Rotation paths and how fast each direction turns (degrees each step):
Each turn is a multiple of 5 degrees from 10 to 175, or 0.
Rotation 1:
[-1.47  0.47 -1.05 -1.24  1.58 -4.51 -1.33  0.26 -3.68  0.20  0.81 -3.09
  1.66  0.43 -4.00]
[-1.27  2.51  0.48  0.99  1.36 -2.89 -3.40  2.88 -1.42 -3.32 -0.67 -1.08
 -0.61 -3.70 -2.88]
[ 0.33  2.25  2.87  2.03 -2.81 -2.79  1.47  2.69  0.16 -2.60  3.08 -2.65
 -0.15 -0.44 -2.68]
[-1.23 -0.29 -1.19 -0.99 -3.08 -2.71  0.53 -0.26 -4.02 -2.80  2.23 -2.59
  2.24  1.19 -3.72]
[-2.32  1.59 -2.66 -1.46  1.32 -2.92 -2.09  3.90 -3.82 -0.18  0.25 -2.50
 -0.64 -1.18 -2.34]
[-0.40  2.32  2.83  1.29  2.03 -5.23 -0.14  3.17  0.39 -1.41  0.45 -2.05
 -0.26 -1.73 -4.03]
[-0.96  1.51  0.70  2.30 -3.69 -3.28  0.28 -0.25 -1.42 -4.60  1.25 -1.80
  1.72 -1.91 -2.25]
[-0.55  1.49 -1.59 -0.28 -2.23 -1.22 -1.58  2.39 -4.22 -0.63  4.04 -3.54
 -0.06  0.87 -1.76]
[-1.57 -0.20  0.37 -2.59  2.69 -3.83 -1.00  3.38 -2.19 -1.43  0.97 -1.67
 -0.24  0.11 -4.69]
[-2.07  2.77  0.39  1.85 -0.93 -4.49  1.36  2.99 -0.33 -3.31 -1.78 -1.49
  0.51 -3.51 -2.35]
[-0.21  3.15  1.09  2.83 -2.57 -3.37 -0.40  0.25 -1.88 -0.69  3.16 -4.11
  1.39  0.07 -1.63]
Directions:
[ 0.15 -0.30 -0.81 -1.11  1.86  0.46 -2.83  0.31 -1.16  0.70  0.48  0.01
 -0.53  0.08 -0.17]  100
[-2.06 -1.86  0.10  1.17  0.81  1.29  0.06 -0.98  0.89 -0.06  0.22 -1.28
 -1.06  0.12  0.46]  0
[-0.93 -0.06 -1.72 -0.03 -1.04  0.75 -0.71 -0.03 -0.59 -1.82 -1.60  0.80
  0.21 -1.72  0.58]  135
Rotation 2:
[-0.74  2.56  1.86  3.16 -0.63  0.64 -3.69  0.87  2.53 -0.96 -3.45  1.98
 -2.43  2.63 -0.57]
[-1.48  2.44  1.32  4.19 -1.55 -2.02 -3.88  2.01  0.24 -2.10 -3.20  0.68
 -1.69  1.26 -1.41]
[-2.44  2.84  1.81  3.97 -1.13 -1.24 -2.30 -0.85 -1.38 -1.16 -2.57  1.90
 -3.02  2.60 -1.56]
[-1.20  3.16  2.33  2.80 -1.33  0.69 -3.09 -0.65  2.30 -0.63 -3.72  2.57
 -2.25  2.21 -0.53]
[-1.13  2.45  1.85  3.26 -2.38 -1.83 -3.99  2.11  1.44 -2.11 -3.88  0.53
 -1.25  0.75 -1.01]
[-2.99  3.09  1.91  3.25 -2.00 -2.14 -2.10 -0.51 -1.91 -1.67 -2.90  1.31
 -2.36  1.44 -1.64]
[-2.20  3.48  2.82  1.76 -1.89  0.71 -2.57 -1.80  0.61 -0.53 -4.20  2.51
 -2.29  1.73 -0.36]
[-1.26  3.07  2.37  1.47 -2.54 -0.62 -3.50  1.09  1.91 -1.63 -4.55  0.91
 -0.76  0.33 -0.78]
[-2.95  3.06  1.78  2.02 -2.51 -2.60 -2.43  0.27 -1.77 -2.40 -3.37  0.79
 -1.26  0.48 -1.90]
[-3.10  3.48  2.56  1.00 -1.84  0.09 -2.24 -2.43 -0.62 -1.00 -3.78  3.01
 -2.04  1.60 -0.47]
[-2.16  3.23  1.89  0.03 -2.65  0.31 -3.26  0.24  2.00 -1.38 -5.12  2.04
  0.01  0.54 -0.64]
Directions:
[ 0.40  0.15  0.52 -0.80  0.48  2.28 -0.10 -1.35  1.98  0.98 -0.63  1.16
 -0.48  0.58  0.83]  110
Rotation 3:
[ 0.57  3.36 -0.16  0.73 -3.06 -3.50  3.79 -1.48 -1.09  2.55 -0.19  2.39
 -0.64 -3.25  0.52]
[-2.93 -0.08 -0.47  1.22 -4.17  2.73 -2.01 -1.92  1.35  2.70 -4.08 -2.79
 -1.02  0.11 -2.88]
[ 2.79  3.82  1.00 -3.82 -2.00  0.79  0.23 -5.05 -0.04 -1.41 -0.94  1.67
  0.53  2.63  0.25]
[ 0.80  0.90  2.33 -2.49 -0.16 -2.60  1.07 -1.47 -1.33  5.01  0.39 -4.21
  0.15 -3.02 -2.10]
[-1.06  0.37 -0.53 -0.17 -4.54 -2.06  1.86 -1.66  2.10  0.19 -3.46  3.15
 -5.12 -1.58 -0.61]
[-0.15  2.14 -2.71  0.35 -4.49  1.60 -2.11 -3.61 -2.26  2.87 -1.66 -2.16
  2.89  0.73  0.57]
[-0.53  3.55  5.03 -3.58 -0.14  0.39  1.01 -3.61  2.43 -0.19 -0.40  0.33
  0.40  0.61 -3.54]
[ 3.52  0.59  0.48 -2.82 -2.83 -1.70  1.85  0.06 -1.58  3.61 -2.28 -3.32
 -3.33 -1.34  1.89]
[-1.82  0.67 -2.62  1.51 -1.50 -0.92  0.90 -5.38  0.81  1.68 -2.02  2.88
 -0.71 -2.88 -3.10]
[-1.24  1.81  1.86 -2.18 -6.14 -0.76 -4.00 -0.89  0.05  0.55 -1.95 -1.51
  1.63  2.74 -0.29]
[ 1.37  4.32  3.38 -1.68 -0.63  1.72  5.40 -3.60 -0.78  0.58  0.33 -0.54
 -0.07 -1.24  0.38]
Directions:
[ 1.85 -0.97 -0.09 -1.12  1.68 -1.69 -0.05 -0.33 -0.98  0.22  0.15 -0.13
 -1.57 -0.76 -0.83]  90
[-0.34 -1.42 -1.16  0.40  0.21  1.53  1.83 -0.13 -0.50  0.53 -1.79 -0.05
 -1.52  0.79  0.30]  110
[ 0.04  0.88 -1.07  1.27  1.14  0.34  1.22 -0.86 -1.41  1.45  0.94 -0.38
  1.62 -0.97 -0.57]  145
[ 0.06 -0.36  0.23 -0.94  0.17 -0.38  1.67  0.97  2.06  1.28  0.39 -0.23
  0.22 -1.65  1.53]  100
Rotation 4:
[ 2.90  0.50 -0.21 -3.18  1.12  4.05 -0.49  0.33  6.03 -0.36  0.72 -3.18
 -0.40  1.68  1.05]
[-0.02  0.96  0.24 -4.13  4.69  2.54  1.40 -0.44  2.38  1.20 -3.68 -1.50
 -0.21 -0.01 -3.75]
[ 2.20  3.92  2.67 -0.81  2.51  1.14  3.67 -0.10  2.72  2.19 -0.30  4.15
  0.97  0.02 -1.73]
[ 1.53  2.53  2.85 -0.45 -0.09 -0.79  4.31 -1.25  4.73  0.41 -1.13 -1.19
 -0.85  3.54  3.59]
[ 1.91 -1.18  0.02 -0.99  3.20 -0.78  2.39 -1.90  0.93  5.75 -2.10 -3.95
 -0.94  2.70  1.47]
[ 5.08 -0.02  0.26 -1.54  1.77  3.02 -0.92 -0.04  1.93  5.89  2.43  0.53
  1.49  0.63  0.51]
[ 2.68  1.72  0.74 -3.96  0.86  4.12 -1.53 -0.20  5.85 -0.95  0.72 -2.26
 -0.67  1.57  0.90]
[ 0.49  1.30  0.22 -3.58  4.50  2.20  2.22 -1.12  2.16  0.33 -3.83 -1.51
 -1.51  0.40 -3.68]
[ 2.52  2.96  2.53 -0.91  2.56  1.71  4.84 -0.03  2.01  2.70 -1.05  4.76
  1.00  0.73 -1.17]
[ 1.14  3.10  2.07 -0.39 -0.64 -0.24  3.91 -0.66  4.80  1.84 -0.04 -1.31
  0.10  3.88  3.72]
[ 2.18 -1.04 -0.25 -0.83  2.86 -0.87  1.91 -1.53  1.43  5.60 -1.11 -4.93
 -0.78  2.63  0.30]
Directions:
[ 0.48 -0.01  1.83  1.02 -0.21 -2.31 -0.05 -1.06 -0.09  1.32 -0.17 -0.90
  0.40 -0.81  1.29]  60
[ 1.87 -0.68  0.24  1.39  0.39  0.23  0.75  0.49 -0.13  0.64  1.53  2.07
  0.01 -1.10 -0.97]  120
Rotation 5:
[-2.79  1.07  2.99 -1.04  0.71  0.96  2.36 -0.17  3.34  0.88  2.61 -0.25
 -3.52  0.53  1.46]
[-3.60  0.30  0.78 -3.97  1.40  2.01  2.38 -0.99  3.87 -0.18  2.26 -0.33
 -1.18 -0.16  0.39]
[-4.87  3.18  1.22 -2.77 -0.59  1.39  2.61 -1.80  1.14 -0.10  1.57  0.03
 -1.84 -1.68 -1.93]
[-3.24  2.28  3.63 -0.66 -0.11  0.80  2.54 -0.36  2.43  0.75  1.66 -0.08
 -3.93  0.35  0.12]
[-2.99 -0.30  1.69 -3.35  1.92  1.88  2.06 -0.04  3.76  0.37  2.93  0.08
 -2.59  0.68  1.28]
[-4.17  2.17  0.06 -3.27  0.25  1.43  2.64 -1.90  2.36 -0.52  2.22 -0.34
 -0.85 -1.70 -0.87]
[-3.66  3.04  3.04 -0.88 -0.96  0.76  3.06 -0.92  1.87  0.79  1.05 -0.65
 -3.46 -0.30 -0.69]
[-2.85 -0.04  3.26 -2.54  1.49  1.49  2.10  0.72  2.91  0.74  2.30  0.55
 -3.53  1.20  0.93]
[-3.61  0.95 -0.08 -3.52  1.38  1.52  1.64 -1.03  2.91 -0.39  3.39  0.21
 -0.82 -1.14  0.12]
[-4.02  3.32  1.50 -1.43 -0.86  1.12  3.32 -1.87  2.34  0.16  0.86 -0.93
 -2.05 -0.96 -1.12]
[-2.99  1.27  3.71 -2.34  0.26  1.83  2.58  0.03  2.48  1.10  1.23  0.02
 -3.95  1.18 -0.16]
Directions:
[-0.38  2.26  0.16  2.13 -0.92 -1.34  0.29 -0.88 -0.32  0.12  0.39 -0.62
 -0.11 -1.48  0.11]  110
[ 0.56 -0.67 -1.54  0.12  0.87 -0.34  0.32 -0.74  2.27 -0.16  1.01 -0.79
  1.33 -0.77  1.53]  100
Rotation 6:
[ 2.09 -1.90 -1.94 -1.06 -2.88  2.29 -5.57  2.49 -0.25  2.32  1.59 -1.83
 -0.69 -0.25  2.07]
[ 1.28 -1.50 -0.60 -2.70 -4.13  4.47 -1.35  0.33 -2.12  2.46 -0.09  3.86
 -1.51  0.94 -0.82]
[ 2.42 -0.63 -0.03 -2.52 -1.00  6.22 -0.20  1.03 -0.03 -0.09  3.24 -2.18
 -2.25 -1.29  2.28]
[ 2.93 -1.12  0.67  0.23 -2.84  3.03 -5.27 -0.29 -1.09  0.92 -1.78 -0.55
 -4.19  0.28 -0.37]
[ 1.64  0.93  1.34 -3.37 -1.29  7.15 -0.75 -1.00 -0.62  1.21 -1.15 -0.52
  0.86  1.12 -1.77]
[ 3.65 -0.48 -1.02 -1.02 -0.32  3.49 -4.69  2.83  0.28  1.32  1.75 -3.41
 -0.32 -1.30 -0.64]
[ 1.11 -2.85 -0.96 -2.93 -2.52  3.34 -4.99  0.47 -0.32  2.57 -1.96  2.11
 -0.02  1.33 -0.36]
[ 1.59  0.91 -1.05 -2.97 -2.64  5.98 -0.09  2.45 -1.15  1.92  3.42 -0.71
  1.31  0.04  1.08]
[ 3.36 -2.47 -1.20 -1.14 -1.77  3.00 -3.88  1.68 -0.45  1.11  1.39  0.78
 -4.75 -1.68  0.64]
[ 0.31 -1.00  1.00 -2.95 -3.59  5.93 -1.47 -1.76 -0.37  0.66 -1.06  0.26
 -1.57  2.09  2.01]
[ 4.23  2.00  0.63 -0.39 -1.86  5.18 -2.26  1.51 -1.65 -0.21  2.03 -2.83
 -1.83 -1.04 -1.85]
Directions:
[ 0.83  1.39  0.02 -0.29  0.59  1.14  2.09  0.64 -0.84 -0.15  1.49  0.51
  0.68 -0.94 -1.59]  130
[-1.10 -0.16  0.36 -1.44  0.72  1.51  1.34 -0.61  1.08 -0.15  0.09 -1.09
  1.35  0.76  1.73]  145
[-0.65 -0.93 -0.96 -0.18 -1.22 -0.36  1.11  0.72 -0.29  0.29  1.66  1.78
 -0.99 -0.22  1.86]  55
